In the data rows, the value 128 means zero.
Here are some rows, each followed by its group. Rows of different groups can look alike.
[112 110 123 117 135 126 134 146 126 162 127 164 134  90 152 128 110 102
 108 113 114 129 118 122 148 156] A
[ 97 194 155 195 200  85   0 149 133 166   7  74 122 179 182  73 189  53
 232 205 169 122 217  87  76 248] B
[114 138  85 118 153 125 131 136 141 140  97  87 148 127 110 146 151 125
 128 130 141 105 113 134 131 108] C
[134 119 124 122 109 100 113 160 118 144 125 142 126 135 141 115 173  94
 130 146 169  96 150 107 105  92] D
[ 61 156 145 123  79 173 172  84 194 147 166 136 138 112  80 131 106  84
 101 101 109 105 134 184 156 161] E
[118 137  87 106 164 111 119 145 126 143 119  96 137 122 132 142 128 129
 117 150 140  92 121 109 132 114] C
[146  98 184 125 106 128 122 166 121 163 129 131  72 107 113 165 165 105
 159 128  18  82 107 167 131 108] F
[171 163 128 168  82 127 150 159 150 119 136 186 157 161 192 117 147 127
 154 115 127 177 126 122 149 177] B
[166 159  41 151 177  91 133 112 126  84 109  78 121 182 145 100  90 197
 140 199 137 116 169 113 100  91] G
[164 143  78 139 166 119 128 115 113  78 110  95 134 180 129  93  93 181
 157 195 137 122 186 124 103  95] G
[ 97 143 119 113 155 130 129 102 106 125 146 100 100 102 108 160 117 141
 102 145 129 106 109 139 154 116] H
[151 121 137 145 124  93 150 152 152  84 144 139 152 159 147  49 106 144
 114 111 157 159 131 115  63  88] B
[102 131 115 118 126 144 113 166  92 141 134  87 123 105  63 119 114 120
 101 152 112 134 123 123 152 109] F
[106 141 130 116 138 127 121  99 108 112 159 112  90 113 109 153 111 144
  99 141 131 126 120 142 150 117] H
[173 117 139 150 100 124 123 120 136  97 142 156 128 175 159  93 104 146
 148 121 134 177 164 121 116 139] B
[118 107 123 102 125 151 122 145 121 138 114 122 150 127 102 131 167 109
 140 117 125 123 122 129 127 104] F
[115 196 156 130 109 171 149 215 125 189 170 225 104 119 205 210 165 101
 161 134 168 107  54  60 198 180] A
[ 99 170 225 184 200 138 121  55  90 116 180 196 148  68  79 111 127 157
 155 105 116  37  77 185 151 140] E
[181 115 149 152  69 126 179  75 214  56 114 148 204 140  61  94 153 162
 150 167 138 130 179 116 200 110] B
[171 149  44 169 209  62 121 136  55  52 100 104 160 185  95  68  59 109
 137 204 143  92 115  84 124 138] G
[132 151 180  82  62 101 156 120 146 137 141 127 105 103 140 169 188 120
 140 107  35  74 133 163 128  78] F
[168 146  85 129 162 103 123 114 119  84 123  88 127 183 139  96  89 181
 154 195 146 117 185 132  98 107] G
[113 114 150 134 105 154 134 140 129 156 120 170 144  96 136 143 161  95
 112  75 126 141 104 114 155 138] A
[114 109 132 107 120 143 122 141 117 135 127 129 138 122 108 131 157 106
 130 111 125 133 117 126 136 114] F
[101 128 162  84 132 139 129 121 127 137 137  93 126 109 124 136 132 123
  93 131 105 116  99 130 101  98] H
[123 102 126 123  92 131 138 157  89 104 129 148 187 142  61 134 168 120
 130 112 139 160 132 151 130 123] F
[ 97 175 230 113 181  27 165 164 155  90 125  88 128  56 116  93 162  67
  51 112 211 128   0  62  29   0] H
[ 68 144 105 138 187 136 127 136 141 140 176 111  88 102  93 174 112 115
 106 133  65 118 100 188 144 132] H
[104 136 149 112 122 130 122 113 117 124 177 111  85 100 104 150 116 131
  99 136 129 115 112 147 152 112] H
[167  65 150 171  99 162 114 106 161  69 104 142 126 195 138  53  99 170
 165 120 167 230 151 145 104 168] B
[103 125 141 145 110 149 129 137 123 161 135 149 115  77 119 143 119 101
  87  85 116 153  95 112 170 157] A
[104 128 155  84 126 134 118 117 119 138 161 127  99 100 119 160 140 129
  81 109 101 131  96 118 123 111] H
[178 125 144 161  98 138 134 116 141  97 128 162 134 173 161  85 103 143
 153 113 135 170 173 135 106 142] B
[177 127 131 158 109 129 129 126 142 102 125 151 143 175 159  89 110 143
 149 129 133 163 170 127 104 138] B
[221 156  87 119 174 112 170 150 108 145  34  99 216 142 117 121 111 187
 149 180  64 146 167 118  63 107] G
[115 123 158 131 102 147 129 125 138 152 139 161 122  98 140 148 140 104
 104  80 124 137  99 139 147 146] A
[207 149 190  80 128 167 199 140  94 232  32 157 228  63  80 188 184 118
  89  79   0 188  80 140  90 142] A
[160 120  95 147 137 121 116 154 144 134 115 154 160 149 164 109 124 124
 125 115 136 141 147  69 131 143] I
[165 142  79 127 165 111 126 104 104  66 124  81 121 188 121  94  86 192
 156 207 141 128 188 132 103  93] G
[123 165 173 153 153 115 147  82 118 108 169 158 107 105 115 112  95 149
 149 101 132  94 118 192 116 144] E
[ 78  94 171 102 117 130 110 127 130 149 139  72 141 120 141 125 113 103
  67 132 114 142  79  79 151 112] H
[178 126 255 173  76  71 113 183 116 193 182 123   0  53 122 216 107 117
 161 176   0   6  82 250 133 134] H
[102 139 117  92 143 117 117 121 125 140 149  94 100 109 116 154 125 125
 107 151 139  93 112 148 129 118] E
[100 137 131 113 140 140 129 109 115 125 144 115 103 108 108 153 123 134
 110 128 126 121 111 145 141 121] H
[143 106  29 155 158 116 114 198 119  82 135 125 161 159  94  84  54 179
 158 171 167 132 191  65 112 118] G
[102 142 130 109 137 128 122 115 110 130 158 114  93 111 117 160 121 136
 109 142 135 114 112 138 153 120] H
[102 136 124 101 139 122 118 108 113 121 157 105  97 113 104 154 121 136
 103 143 131 118 114 139 150 115] H
[109 137 124 157 137 157  91 150 101 173  82 132 123  89 142 158 120 105
 138  95 124 167 109 103 168 153] A
[153 134 140 100 131 115 112 146 139 144 104 108 133 135 140 132 155  99
 155 157 151 101 132 128  99 116] D
[112 153  87  48  13  82 197 128 164 137 144  67 147  67 174 144 183 115
 139 115 102  14 181 112 201 121] C
[103 153 142 127 146 106  98 112 154 122  95  80 136 158 120 105 204  94
 157 156 147  81 162 148  95 161] D
[169 122 128 146 114 117 117 123 141 108 134 140 132 171 161  95 105 141
 138 133 135 155 161 111 114 137] B
[179 184 152 201 221  96 121  80 104  85 139 157 156 136 137  67  85 182
 188 178 154  50 153 124 111 132] G
[152 138 237 140  87 117 113 144 146 190 121 162  59  64 162 189 162  56
 137 101  67  97  76 141 140 151] A
[ 73 148 126 111 189  93  75 124 155 174  83  80 150 130 112 140 218  70
 144 169 151  49 145  87 109 192] C
[108 123 158 125 108 148 134 123 130 149 141 156 118  96 129 149 141 106
 108  81 128 139 103 135 153 143] A
[103 137 147 104 123 150 138 115 113 125 144 113 112 109  92 144 133 126
 127 123 136 114 119 176 129 113] E
[102 131 135  98 140 131 140 113 112 126 146 113 102 106 100 133 111 126
 129 152 130 105 126 187 114 117] E
[169 177 108 126 163 112 143  84 123  57 132  84 120 195 136  94  75 202
 159 193 131 135 181 160  66  81] G
[110 116 131 117 120 131 117 141 136 159 135 144 132 103 140 150 148  99
 101  95 126 127 100 104 152 140] A
[163 151  71 128 176  94 121 120 125  93 116  85 129 172 147 102  89 175
 146 200 142 107 175 119 101 104] G
[145 114 118 109 109 117 162 107 196  91 113 102 196 127  54 120 166 146
 142 181 145  85 153 120 183  92] D
[174 128 133 149 115 124 130 132 142 116 121 148 127 159 157  99 111 141
 155 130 117 137 161 135 107 131] B
[181 123 131 150 109 107 166 114 190  72 110 149 195 168 126  65 120 158
 146 142 136 146 169 111 118 103] B
[ 88 130 153 111 115 136 121 100 105 128 174 124  77  97 102 166 122 131
  94 118 125 133 100 150 161 126] H
[108 131 133 130 131 145 134 110 112 126 137 137 120 108 120 149 127 130
 108 110 124 138 115 129 159 132] H
[124 108  81 117 143 193 135 108  59 122 174 148 110 100  63 163  68 130
 138 109 172 137 112 165 153 212] H
[108 118 148 127 106 142 124 131 139 159 141 158 124  95 138 153 144  97
  98  76 124 138  94 116 157 144] A
[ 96 162 158 105 124 138 145 104 127 133 159 111  81  87 112 152 114 125
 117 130 145  87 107 210 111 130] E
[163 123 139 151  99 137 132 117 138 109 130 162 134 154 151  98 116 137
 146 110 134 163 154 134 120 143] B
[155 123 156 217 114 122 140  95 163 143  78 126 110 180  76 135 128 164
 182 118 116 174 185  59  77 138] B
[ 94 152 136 108 141 126 134 113 124 139 149 103  93  92 118 162 116 128
 108 134 139  86 107 167 125 124] E
[ 78 113 192 115 131 146 130 103 125 129 131  61 139 120 129 108  95 119
  95 144 123 122  91 135 123 107] E
[141 119 109  97 134 110 108 155 138 137 130 115 141 151 138 119 137 119
 135 137 142 117 135 113 113 114] D
[112 143 152 111 116 128 128 107 128 132 160 117  87 112 118 141 116 124
 118 126 141 111 120 180 119 127] E
[162 129 137 146 121 126 122 124 143 109 118 150 141 165 158  93 133 132
 146 124 132 151 166 117 102 141] B
[ 95  76 163 129 124 166 105 118 149 133  96 118 112 108 116 135 147 115
 124 104 160 177  76 126 148 162] A
[115 120 152 128 105 148 134 134 140 159 132 154 135 101 139 141 146  96
 114  80 131 130 101 137 140 144] A
[156 121 102 144 136 125 121 137 134 124 113 143 155 153 159 112 123 137
 130 126 128 150 146  82 136 131] I
[118 151 121 121 164 106 123 124  91 118 121 105 115 109  99 143 116  86
 121 158 144  91  85 126 144 133] H
[180 122 143 153 100 142 138 129 143 105 115 156 148 169 152  79 114 141
 168 118 140 157 171 147  95 135] B
[116 106 131 110 126 169 133 139 110 131 105 127 160 127  86 128 170 113
 151 113 124 130 124 145 127 102] F
[137 116 132 109 116 138 126 142 130 129 127 130 144 141 122 118 142 120
 146 123 134 129 134 139 117 116] D
[182 140 131 137  75 108 178 125 149  90 123 147 138 150 178 115 142 136
 174 120 106 108 206 138 129 134] B
[117 125 160 124 104 145 133 127 131 145 137 154 123 109 131 137 138 106
 118  92 129 133 107 143 133 141] A
[156 122 116 146 121 118 122 142 150 137 117 155 148 142 175 114 120 125
 126 110 133 143 138  94 131 148] I
[154 130 123 203 105 115 135 120 160 142  89 146 148 156 122 133 155 140
 140  98 104 183 151  62 131 157] I
[176 131 123 152 119 122 128 120 138  98 123 144 134 172 159  91 101 153
 149 134 137 160 172 126 108 134] B
[163 145  78 129 165 102 122 117 118  87 121  91 122 176 148 101  89 178
 144 191 138 118 177 117 112 108] G
[ 89 174  80 141 159 112 111  97 159 120  61  32 137 168  73 144 202 125
 141 142 158 112 129 157 126 132] C
Which 2 groups are nearest to each row below, nearest first, going by the distance to the centre of the group?
[130 108  70  88 177  82 133 173 133 157 119 136 140 113 170  86  72 113
 128 196 117  92 156 136  94 149] >> D G
[112 119 154 129 106 144 128 131 137 153 138 156 124 100 132 147 146 103
 108  81 127 139 102 128 146 143] >> A F
[141 212  96 213 115 145 139 202  97 138 135 113  93 107 110  72   8 152
 101 200 112 155 142 113 170 168] >> G I
[116 120 105 176 108 169 183 117 140 149 136 172  98  94 141 123 148 137
 102  70  91 140  74 126 115  93] >> A F
[208 117 149 184  47 120 168 136 134  72 162  92  59 135 182  82 133 121
 185 119  47  92 171 198 140 172] >> B F
[133 119 110 110 132 117 115 152 145 148 117 123 149 129 139 127 147 110
 123 124 135 112 125 108 125 121] >> D F
[ 96  89 159 132 112 166 121 118 137 135 120 139 115 105 117 136 139 123
 110  84 146 167  86 137 150 156] >> A H
[134 147 101 173 122  89 150 116 147  86  88  32 206 187 161  76 112 163
 115 187  88 184 128 110 130 127] >> G B
[ 67 217  73 200 163 158  50 143  98 213  29  41  78 105 164 156  27  92
 191 162 111 169 145 155 146 175] >> C H
Which 2 groups are nearest to each row below, nearest first, going by the average distance to the group's rows?
[ 75 218 104 173 136 124 126 157  88 145 166  46  39  42  50 108   0 143
  42 210 109 107 107 175 167 151] >> E H
[127 111 160 128 175 115 153 173 125 144 105 160 149 118 144 200 193  77
 142 104  77 105 119 113 136 117] >> F A
Which 3 groups are nearest to each row below, nearest first, going by the distance to the centre of the group?
[168 111 160 231 103 124 137  90 160 130  83 139 117 196  84 127 124 172
 179 112 112 199 196  41  85 143] >> B I D
[178 137 135 170  96 127 130 116 133  92 144 145 111 165 160  82  87 149
 144 131 131 167 170 141 110 152] >> B I G
[157 147  82 158 172  91 129 109 137 112 100  80 117 180 119 123  94 185
 161 189 137 115 182  92  92 111] >> G B D
Which 2 groups are nearest to each row below, nearest first, going by the distance to the group's nearest row?
[ 66   0 105 113  93 150 128 100   0 120 168 240 159  86 113 147  24 107
 124 127 210 117  77 131 182  87] >> H A
[132  61  71 117 134 193  90 255  90 134 168 196 180 170   0  92 131  79
 126  79 210 148 154  20  97 160] >> F G
Which 3 groups are nearest to each row below, nearest first, going by the distance to the group's nearest row?
[112 118 134 121 119 139 120 137 136 157 131 149 137 102 136 148 146 102
 106  91 122 131 100 107 155 137] >> A F H
[183 147 165 140  86 123 139 118 119  88 128 186 115 162 177  79 149 148
 125 136 124 147 189  99  39  86] >> B I D
Which 3 groups are nearest to each row below, nearest first, going by the average distance to the group's rows?
[136 103 130 125 121  88 133 140  97 110 126 145 170 147 100 142 123 139
 138 136 182 117 152 147  93 121] >> D I F
[155 117 114 148 126 122 120 141 143 133 115 152 152 145 170 116 125 124
 123 113 130 147 143  86 132 138] >> I B D
A new table starts here, with new groups. Each row is followed by its group. Groups can overlap.
[ 93  99 177 161  82 148 193 162  95 127 132 160 102 152  84  92 173 140
 127 130 158  86  87 172 159  95] 0
[112 142 100 152 159  86 121 116 175  86 173 135  98 159 179 132 129 129
  58 135 151  99 108  98 114 135] 1
[177 164 133 116 120 106 124 118 113 139 153  89 156  88 111 132  97 134
 179 132  80 127 130 121  89 170] 2
[ 97  94 185 167  82 147 192 147  95 130 134 154 102 149  84  89 175 136
 123 136 167  82  91 179 155  98] 0
[109 132 104 153 155  94 129 119 176  87 176 120  98 154 179 133 137 129
  57 141 147  96 115 101 111 135] 1
[150 105 119 131 137 126 102 137 114 149 118 124 153  97 134 162 142 130
 126 118 112 146 111 142 118 152] 3
[169 128  67  85 138 127  94 107 118 149 108  68 176  89 120 137 126 161
 148 117  90 154 141 151 113 140] 4
[169 129  63  75 140 128  92 103 116 152 111  67 180  89 117 139 134 168
 147 108  85 151 140 162 104 134] 4
[151 110 117 131 142 124 100 129 118 145 121 120 151  99 129 160 133 133
 120 117 118 144 108 141 116 155] 3
[173 126  65  88 135 126  84 110 120 154 116  66 179  86 112 141 139 170
 143 117  86 153 144 162 115 139] 4
[ 91 174 128 125 139  99 133  80 178  72 153 150  84 169 164 127  98 102
 153 146 155 102 138 108 126 129] 5
[153 117 165 118 115 182  95 191 101 140 140 109 146 134 113 125 167 138
 127 114  94 147 152 152 163 118] 6
[175 165 140 119 124 115 116 115 113 137 145  96 157  80 115 130  89 136
 173 138  87 118 117 127  86 173] 2
[105  66 139 145 126 173 172 142  94 181  73 175 139 113  91 135 140 124
 113 104 165 171 143  95 154  95] 7
[109 141  97 149 151  95 124 119 179  77 175 133 101 157 176 136 129 132
  59 139 152 101 112 101 113 136] 1
[108 155 115 113 149  99 127 143 154 135  78 138 111 166 163 126  80  69
 120 137 151 154 154  78 145 104] 8
[ 87 166 135 125 134 103 134  78 177  74 156 152  77 168 164 132  92  98
 161 149 154 106 130 114 126 129] 5
[ 94  96 184 164  76 149 192 172  98 129 130 164  99 147  84  97 176 132
 131 135 170  83  97 180 162 103] 0
[168 133  61  76 140 135  97 102 118 154 105  74 182  88 116 133 129 170
 141 116  81 157 138 160 117 134] 4
[169 159 133 122 127 115 126 114 111 135 151  92 155  80 116 135  97 134
 173 138  85 133 127 121  81 173] 2
[ 95  67 138 147 127 169 169 135  94 178  67 176 141 109  87 126 148 128
 118 105 163 170 145 104 157  94] 7
[169 131  63  81 133 139  88 106 113 158 113  64 182  92 115 131 138 167
 147 115  83 157 141 155 108 134] 4
[100 102 183 166  75 153 189 160  97 124 137 165  98 153  82  91 176 134
 122 141 168  77  86 180 158  99] 0
[ 91 169 127 121 138  96 131  63 177  80 147 154  75 167 163 129  81 106
 158 148 156  99 137 112 121 127] 5
[ 98 100 185 159  78 145 192 155  92 126 136 163 106 150  84  92 168 146
 132 127 157  89  96 170 156  94] 0
[172 161 128 119 126 107 120 106 113 132 147  91 155  82 116 137  97 138
 173 134  78 122 123 128  82 185] 2
[148 106 127 128 139 124 102 129 116 145 118 112 154  96 129 166 132 134
 122 119 114 143 105 142 118 153] 3
[154 117 164 115 117 180  94 197 101 145 145 107 151 136 115 119 173 142
 127 111  92 144 156 159 174 117] 6
[102  64 128 150 130 170 165 131  95 178  76 175 140 109  87 134 141 121
 117 108 158 168 149 110 153  88] 7
[171 159 131 118 119 110 114 111 112 130 151 101 157  78 110 139  99 141
 176 134  82 125 120 119  81 167] 2
[ 95  64 140 148 133 163 167 134  94 181  63 176 138 113  88 129 148 127
 104 105 156 165 141  94 159  85] 7
[ 92 169 130 118 146  97 128  71 177  65 157 152  81 171 163 138  87 102
 155 151 158 111 130 110 127 128] 5
[ 89 177 126 125 144  99 130  80 176  69 153 151  80 169 167 128  88 104
 156 147 158 103 134 110 123 131] 5
[172 164 136 118 127 108 121 113 113 135 150  95 154  85 115 134  90 144
 170 140  90 128 128 128  85 169] 2
[151 106 127 136 138 123 108 121 116 141 117 119 159 105 131 160 139 126
 119 118 113 145 107 145 117 158] 3
[150 111 121 126 128 124 102 131 114 146 110 118 148  95 131 165 144 138
 126 114 108 146 110 140 118 153] 3
[ 96  96 179 162  90 154 194 166  95 128 135 157 104 144  82  99 173 144
 126 134 156  81  98 180 158  98] 0
[107 163 118 110 147 102 124 143 157 135  76 152 107 167 166 121  80  77
 113 126 153 140 149  80 145 102] 8
[ 96 101 181 165  82 148 197 163  96 122 132 156 101 151  82  88 180 137
 120 138 152  83  95 174 152  91] 0
[ 96  92 182 159  82 152 189 159  95 124 137 157 103 147  85  96 171 138
 117 145 160  80  86 175 150  93] 0
[174 158 132 122 125 111 116 112 111 140 147  94 158  83 113 136  94 129
 176 134  95 124 128 125  87 173] 2
[175 161 135 117 118 116 118 106 113 137 148  92 160  78 115 122  95 131
 176 134  85 120 126 120  88 170] 2
[152 104 125 127 130 124 113 131 117 143 118 117 146  98 131 161 137 133
 133 111 114 151 111 145 115 153] 3
[155 108 124 133 138 123 106 127 117 149 108 116 159  96 130 158 137 132
 117 119 108 154 111 142 117 149] 3
[113 138 103 150 160  94 117 108 178  76 178 131 101 154 181 135 136 122
  59 142 143 105 113 103 119 130] 1
[ 92 101 179 167  82 158 190 156  99 128 136 161 105 152  82  98 184 138
 125 134 149  79  96 182 158  97] 0
[108 135 108 144 153  95 124 122 176  81 179 131  98 155 174 133 136 132
  61 131 150 109 117  99 106 139] 1
[153 107 124 131 141 128 103 131 114 145 117 116 150  99 126 165 137 129
 120 114 120 147 116 146 117 158] 3
[152 104 119 130 134 126 113 122 115 145 110 116 146 104 132 166 146 126
 125 116 118 152 109 136 119 155] 3
[168 131  59  75 137 128  78 100 117 150 111  79 185  86 117 132 141 167
 143 113  84 152 148 157 108 136] 4
[172 161 134 118 119 108 123 108 110 147 146  90 159  85 115 133  98 134
 173 138  79 129 123 118  82 174] 2
[ 90 165 126 123 138 105 132  79 177  70 156 157  79 166 164 143  88 101
 147 153 155  97 140 115 121 130] 5
[163 131  68  77 137 129  90 106 116 153 105  78 179  91 116 130 129 174
 145 123  87 156 136 154 110 133] 4
[111 154 119 114 145 101 123 137 156 133  88 148 106 166 163 120  81  77
 120 119 151 149 156  94 136 109] 8
[173 132  63  82 137 132  86 107 118 152 115  63 177  84 115 132 129 169
 148 112  86 157 141 160 113 135] 4
[178 164 132 122 123 114 117 101 113 137 148  97 156  79 113 139  92 138
 174 136  79 125 122 125  83 174] 2
[ 91 166 132 135 135 101 135  70 178  71 152 152  80 168 165 133  88 103
 153 149 156 101 132 108 127 118] 5
[174 162 126 125 120 116 114 107 109 137 147  91 151  79 113 118  88 137
 179 129  78 122 126 114  85 175] 2
[ 92 168 134 128 141 104 130  74 180  69 148 151  81 170 166 134  93 102
 157 148 160 101 132 122 118 119] 5
[176 156 139 115 121 109 123 104 105 138 152  85 160  81 114 133 100 142
 178 139  82 126 128 123  85 176] 2
[109 140 100 142 154  92 121 116 177  85 182 130 101 157 178 137 126 132
  60 135 139 105 111  98 115 139] 1
[174 163 136 120 117 116 122 110 110 141 148  96 156  83 115 125  93 137
 170 140  85 122 127 124  83 174] 2
[104 104 180 160  85 152 191 158  97 134 137 158 111 149  84  96 174 142
 124 133 153  77 101 179 159  98] 0
[172 130  59  73 128 137  88 108 115 158 109  71 175  84 119 132 138 164
 146 116  81 160 142 149 106 137] 4
[180 156 135 124 123 109 116 117 112 137 146  94 157  84 116 137  99 140
 173 136  82 126 126 121  86 173] 2
[152 106 123 128 131 123 106 126 118 146 109 116 150 101 129 164 147 136
 125 110 116 147 104 145 122 156] 3
[ 97  65 137 146 129 173 165 131  97 186  75 177 135 110  88 129 149 121
 125 103 154 161 139 105 149  91] 7
[ 93 171 125 120 141 108 128  74 176  73 156 150  77 168 165 127  93 102
 153 149 161 101 131 111 121 128] 5
[ 94  68 142 148 129 165 164 135  93 176  65 177 141 107  88 122 148 127
 113 108 161 163 144 104 158  96] 7
[145 122 166 125 108 184  88 190  97 132 142 111 153 136 116 124 169 137
 131 115  98 143 153 156 166 119] 6
[ 97 101 185 163  82 146 189 159  98 122 134 166 103 147  84  92 174 142
 126 136 160  74  95 181 153  95] 0
[112 158 115 112 145 112 126 147 152 131  78 144 110 166 166 116  76  66
 121 126 148 156 145  73 145 103] 8
[117 139 101 150 154  93 130 117 177  79 176 131  94 161 176 135 135 127
  60 135 147 102 102 110 112 137] 1
[172 163 132 114 121 106 123 103 110 137 143  95 151  84 112 130  99 135
 174 139  93 126 125 121  81 174] 2
[ 93 164 129 130 131  98 133  83 175  69 156 148  75 164 163 132  87 106
 152 136 152 102 138 109 125 132] 5
[150 110 162 127 117 188  91 192 102 148 144 111 152 138 109 119 160 143
 130 117  92 145 152 160 162 115] 6
[170 125  68  82 134 140  89 102 118 154 107  66 174  90 120 135 130 174
 139 116  94 156 139 152 106 141] 4
[110 158 120 106 147  98 123 143 153 129  76 149 110 160 163 114  83  68
 119 130 150 144 150  81 143  99] 8
[103  99 179 155  74 150 191 167  94 128 136 164 104 145  83  98 175 143
 121 140 163  86  86 173 158  99] 0
[109 139 103 154 152  87 119 113 177  90 177 134 106 156 175 132 128 124
  61 137 146 106 118 104 117 133] 1
[ 92 170 128 128 139  99 130  76 177  77 147 154  80 169 164 127  85 101
 155 154 152 107 125 113 126 117] 5
[155 105 126 131 135 127 110 133 115 145 121 120 148 100 134 164 140 130
 126 117 111 148 114 142 114 152] 3
Which 3 groups are nearest to each row below, nearest first, going by the average distance to the group's rows?
[149 115 157 125 112 181  91 197 103 141 145 111 150 136 110 127 165 132
 128 118  97 142 150 162 160 116]: 6 3 4
[101  62 144 148 122 173 166 136  94 183  77 174 142 107  87 129 147 121
 113 118 164 172 145 104 158  94]: 7 3 0
[100  64 138 153 119 165 175 130  96 186  76 177 131 106  89 130 144 129
 117 104 162 167 138  99 157  95]: 7 3 0
[ 96  64 136 145 126 172 166 140  92 177  76 181 140 111  88 130 145 127
 110 104 159 162 141  94 155  93]: 7 3 0
[ 92 101 187 166  87 151 183 159  95 126 140 158 105 148  87 103 182 151
 131 128 151  85  90 177 154  99]: 0 6 7
[106 157 119 116 149 109 129 148 155 136  75 143 109 164 161 122  84  75
 122 130 144 150 150  78 141 103]: 8 5 1
Which 2 groups are nearest to each row below, nearest first, going by the average distance to the group's rows?
[150 105 127 127 142 122 113 135 116 147 115 119 148  99 129 166 144 131
 119 121 120 143 109 141 114 157]: 3 2
[154 108 122 137 133 121 103 135 115 145 118 116 154  97 129 157 141 133
 124 119 109 143 110 143 116 157]: 3 2
[ 96 167 129 125 139  98 137  81 178  73 151 146  82 166 168 127  79 100
 156 147 157  93 145 103 127 129]: 5 1
Which 2 groups are nearest to each row below, nearest first, going by the distance to the group's nearest row?
[ 93 102 177 164  83 145 191 165  96 127 139 162 100 152  84  87 180 142
 121 131 162  79  94 178 156  96]: 0 7
[ 90 166 131 127 137 101 130  85 175  70 147 154  73 170 162 127  92 106
 150 147 154 103 133 104 128 125]: 5 1
[ 98  94 187 159  88 151 189 159  97 125 142 153  97 147  84 100 172 136
 120 134 160  82  91 173 159  94]: 0 7
Which 3 groups are nearest to each row below, nearest first, going by the distance to the centre of the group?
[109 131 104 156 149  95 123 121 178  89 173 130 102 161 177 134 136 134
  55 135 146  99 116  99 118 144]: 1 5 8
Which 2 groups are nearest to each row below, nearest first, going by the distance to the centre of the group?
[100  97 181 156  79 141 187 155  97 128 134 159 101 150  83  88 172 137
 125 138 162  71  84 178 157  90]: 0 7
[154 101 119 136 144 127 100 131 117 145 116 116 154  99 127 168 138 122
 120 120 120 154 111 144 121 159]: 3 4
[154 106 120 132 137 125 112 125 112 149 111 119 155 101 132 166 144 134
 117 119 110 141 108 147 117 158]: 3 4
[151 109 121 132 128 129 102 128 118 145 118 117 142  96 130 158 145 128
 121 118 108 143 107 143 114 154]: 3 2
[ 94  99 178 167  80 142 191 162  94 124 142 160 103 150  85  94 171 145
 134 137 164  81  96 176 151 101]: 0 7
[173 163 129 117 122 115 114 108 110 136 155  82 154  79 112 130 101 140
 173 145  92 126 129 129  86 174]: 2 3
[ 97  96 181 158  83 146 192 157  95 131 139 152 102 150  86  92 174 139
 128 135 159  79 101 175 151  99]: 0 7
[152 102 120 135 133 124 110 129 117 144 106 120 148  97 133 164 138 127
 130 125 109 145 112 149 120 157]: 3 2
[ 99  60 141 151 120 172 166 133  94 179  73 176 135 115  88 128 142 125
 118 108 164 162 139 106 146  93]: 7 3
